128 stands for zero in the data rows.
Here are some points:
[146, 152, 146, 137, 101, 140, 82, 93, 165, 93, 147, 136, 116, 145, 94, 150, 111]
[160, 148, 139, 124, 100, 141, 104, 89, 157, 96, 142, 154, 114, 134, 118, 143, 117]
[99, 137, 125, 113, 134, 121, 124, 159, 73, 128, 95, 147, 96, 105, 102, 63, 119]
[149, 127, 134, 135, 100, 140, 78, 101, 171, 70, 130, 155, 106, 131, 105, 148, 109]
[148, 108, 133, 128, 100, 132, 123, 116, 154, 111, 151, 148, 116, 135, 111, 143, 112]
[138, 113, 151, 110, 102, 144, 106, 96, 162, 88, 187, 94, 117, 151, 126, 150, 98]
[143, 116, 157, 126, 102, 147, 113, 103, 167, 80, 131, 122, 119, 135, 95, 152, 122]
[139, 127, 153, 104, 117, 119, 119, 164, 117, 104, 136, 119, 105, 128, 127, 100, 114]
[102, 129, 127, 114, 114, 133, 120, 107, 117, 114, 107, 152, 99, 114, 91, 106, 116]
[145, 150, 131, 133, 99, 143, 89, 110, 170, 72, 134, 132, 119, 156, 106, 153, 136]
[145, 136, 134, 118, 92, 138, 122, 111, 169, 80, 146, 157, 110, 157, 114, 150, 113]
[3, 129, 176, 102, 207, 72, 159, 212, 0, 255, 20, 113, 99, 36, 81, 0, 142]
[111, 117, 83, 126, 157, 121, 214, 150, 114, 169, 99, 121, 151, 133, 157, 143, 140]
[140, 98, 148, 115, 95, 140, 159, 116, 168, 83, 168, 170, 113, 126, 102, 146, 102]
[103, 88, 151, 111, 163, 83, 168, 177, 62, 196, 98, 106, 117, 112, 161, 82, 142]
[104, 136, 116, 171, 189, 126, 139, 147, 91, 212, 77, 122, 181, 112, 158, 124, 147]
[115, 118, 159, 127, 140, 119, 86, 129, 131, 148, 136, 130, 143, 144, 137, 140, 126]
[170, 161, 131, 93, 97, 145, 155, 117, 168, 94, 159, 158, 118, 140, 112, 150, 114]
[134, 110, 120, 116, 99, 144, 141, 93, 167, 97, 156, 159, 117, 131, 106, 152, 125]
[174, 146, 133, 127, 108, 144, 96, 97, 158, 94, 133, 173, 122, 125, 106, 143, 130]
[112, 115, 141, 116, 121, 129, 138, 125, 135, 126, 137, 59, 128, 132, 133, 139, 121]
[129, 156, 128, 129, 98, 141, 138, 102, 169, 84, 149, 128, 116, 140, 106, 144, 100]
[91, 153, 142, 135, 102, 133, 146, 127, 139, 95, 118, 150, 105, 140, 105, 120, 102]
[159, 165, 101, 103, 99, 145, 149, 103, 171, 85, 120, 124, 119, 146, 105, 152, 126]
[130, 150, 145, 111, 102, 144, 133, 101, 149, 76, 143, 132, 104, 134, 96, 125, 127]
[101, 126, 130, 117, 110, 139, 126, 120, 115, 99, 107, 154, 105, 102, 90, 95, 106]
[42, 48, 112, 253, 255, 0, 255, 255, 0, 255, 0, 0, 255, 42, 255, 0, 255]
[134, 145, 125, 172, 226, 104, 152, 168, 38, 255, 31, 140, 192, 89, 166, 100, 147]
[122, 113, 88, 106, 98, 141, 143, 104, 166, 83, 138, 146, 109, 154, 109, 153, 126]
[141, 163, 119, 135, 95, 145, 144, 120, 171, 76, 128, 164, 119, 146, 113, 150, 98]
[176, 144, 135, 118, 99, 145, 134, 109, 169, 81, 136, 105, 125, 139, 114, 153, 138]
[128, 123, 127, 122, 100, 141, 60, 101, 161, 86, 138, 150, 117, 134, 109, 154, 125]
[129, 141, 117, 135, 104, 136, 120, 126, 171, 81, 186, 143, 122, 131, 106, 150, 121]
[120, 103, 123, 130, 109, 140, 98, 100, 155, 107, 169, 117, 115, 152, 129, 144, 110]
Here are 24 more points, each followed by its number:
[145, 132, 113, 112, 98, 143, 117, 114, 167, 88, 154, 152, 118, 142, 104, 150, 128] 0
[149, 146, 107, 116, 128, 130, 92, 100, 121, 103, 121, 136, 119, 101, 92, 124, 129] 1
[150, 118, 109, 137, 137, 120, 107, 110, 126, 166, 135, 117, 149, 135, 154, 135, 127] 2
[128, 131, 107, 132, 110, 137, 140, 116, 140, 99, 160, 134, 116, 129, 102, 129, 127] 3
[133, 128, 123, 127, 114, 123, 127, 129, 128, 117, 160, 156, 118, 129, 104, 118, 125] 4
[127, 129, 150, 115, 124, 122, 158, 124, 123, 119, 124, 195, 106, 115, 89, 104, 130] 5
[130, 142, 111, 113, 114, 137, 133, 100, 144, 131, 133, 93, 118, 126, 103, 142, 128] 6
[119, 98, 107, 126, 96, 141, 139, 112, 169, 70, 171, 161, 119, 124, 117, 145, 118] 7
[124, 148, 116, 123, 116, 133, 98, 127, 139, 122, 144, 169, 122, 119, 122, 120, 146] 8
[118, 121, 136, 143, 179, 107, 215, 164, 81, 193, 106, 85, 173, 135, 190, 118, 145] 9
[149, 122, 149, 102, 104, 139, 101, 105, 164, 71, 153, 148, 111, 151, 121, 149, 138] 10
[146, 128, 134, 123, 104, 134, 155, 120, 144, 89, 128, 161, 108, 118, 101, 124, 126] 11
[166, 125, 156, 107, 98, 137, 70, 132, 163, 70, 157, 135, 117, 126, 104, 139, 133] 12
[155, 86, 164, 97, 100, 139, 94, 107, 168, 87, 122, 151, 108, 147, 101, 150, 138] 13
[89, 149, 154, 103, 125, 121, 107, 138, 97, 132, 116, 144, 109, 103, 103, 92, 128] 14
[135, 143, 120, 131, 128, 110, 181, 131, 125, 135, 138, 75, 135, 121, 166, 138, 116] 15
[131, 139, 153, 134, 101, 142, 82, 117, 169, 80, 144, 131, 118, 138, 110, 147, 132] 16
[85, 146, 168, 118, 116, 128, 142, 143, 107, 130, 134, 127, 103, 113, 106, 88, 96] 17
[133, 120, 139, 132, 132, 115, 140, 135, 122, 122, 163, 76, 132, 127, 162, 135, 126] 18
[142, 131, 83, 124, 98, 155, 118, 111, 171, 85, 156, 131, 110, 137, 108, 146, 129] 19
[126, 122, 108, 137, 140, 128, 116, 122, 125, 123, 103, 138, 141, 122, 147, 142, 134] 20
[113, 132, 152, 132, 111, 134, 123, 109, 138, 91, 134, 190, 122, 121, 112, 133, 118] 21
[87, 137, 117, 178, 243, 106, 224, 161, 22, 255, 9, 117, 194, 90, 177, 89, 172] 22
[143, 142, 126, 122, 92, 136, 93, 104, 171, 101, 140, 165, 106, 149, 104, 150, 94] 23
Which of these numbered points is nearest to each point below, ignoring the 2 directions in which the first points spread most? Its number follows each.
[95, 142, 116, 142, 133, 133, 116, 140, 136, 129, 138, 180, 125, 124, 137, 129, 121] > 8
[128, 142, 129, 117, 117, 138, 128, 109, 154, 110, 132, 112, 118, 140, 131, 145, 103] > 6
[149, 140, 163, 134, 98, 139, 173, 128, 172, 116, 173, 118, 113, 138, 124, 152, 140] > 17
[136, 108, 146, 112, 96, 144, 79, 96, 172, 88, 172, 190, 121, 136, 126, 151, 124] > 21
[132, 96, 111, 166, 201, 105, 114, 177, 62, 236, 106, 57, 200, 121, 216, 135, 143] > 2
[117, 100, 150, 104, 122, 129, 154, 145, 119, 129, 97, 150, 96, 112, 96, 104, 136] > 11
[131, 171, 133, 127, 96, 136, 217, 129, 173, 114, 134, 112, 117, 143, 125, 150, 123] > 15
[149, 146, 148, 102, 101, 140, 132, 94, 157, 88, 158, 115, 107, 142, 102, 140, 107] > 15
[121, 101, 118, 133, 155, 124, 167, 129, 115, 152, 120, 132, 144, 123, 153, 140, 136] > 0
[123, 103, 98, 177, 219, 95, 144, 185, 59, 242, 98, 70, 201, 127, 226, 126, 166] > 2
[118, 97, 99, 165, 188, 107, 132, 178, 72, 233, 87, 88, 180, 113, 198, 123, 141] > 2
[121, 127, 132, 176, 215, 98, 225, 170, 46, 224, 79, 22, 188, 117, 226, 107, 197] > 9
[84, 125, 126, 109, 190, 72, 138, 187, 39, 222, 113, 9, 147, 137, 191, 75, 152] > 18
[126, 132, 99, 119, 113, 145, 76, 102, 151, 107, 113, 132, 112, 124, 108, 141, 119] > 20
[139, 122, 67, 123, 106, 136, 131, 127, 165, 91, 143, 147, 122, 139, 114, 149, 153] > 19
[155, 127, 149, 129, 94, 140, 152, 98, 171, 78, 161, 158, 114, 141, 120, 148, 122] > 11
[93, 128, 164, 95, 130, 113, 134, 135, 98, 122, 151, 93, 101, 118, 127, 86, 142] > 18
[163, 114, 133, 117, 101, 141, 161, 97, 168, 85, 162, 160, 121, 145, 114, 155, 121] > 5
[138, 112, 153, 143, 124, 135, 96, 130, 142, 121, 110, 169, 126, 139, 127, 146, 108] > 23
[127, 132, 179, 132, 98, 137, 83, 99, 167, 80, 161, 121, 108, 126, 113, 147, 115] > 16
[64, 120, 181, 108, 139, 117, 179, 145, 54, 142, 89, 113, 101, 77, 95, 51, 142] > 17
[142, 105, 90, 134, 102, 147, 132, 117, 167, 71, 143, 139, 120, 149, 102, 146, 119] > 19
[125, 119, 97, 145, 158, 117, 101, 148, 113, 172, 118, 96, 181, 145, 181, 149, 129] > 2
[133, 106, 122, 152, 144, 137, 183, 137, 131, 148, 74, 89, 161, 141, 162, 144, 134] > 9
[165, 133, 148, 137, 102, 140, 85, 103, 167, 69, 142, 120, 111, 147, 111, 146, 106] > 16
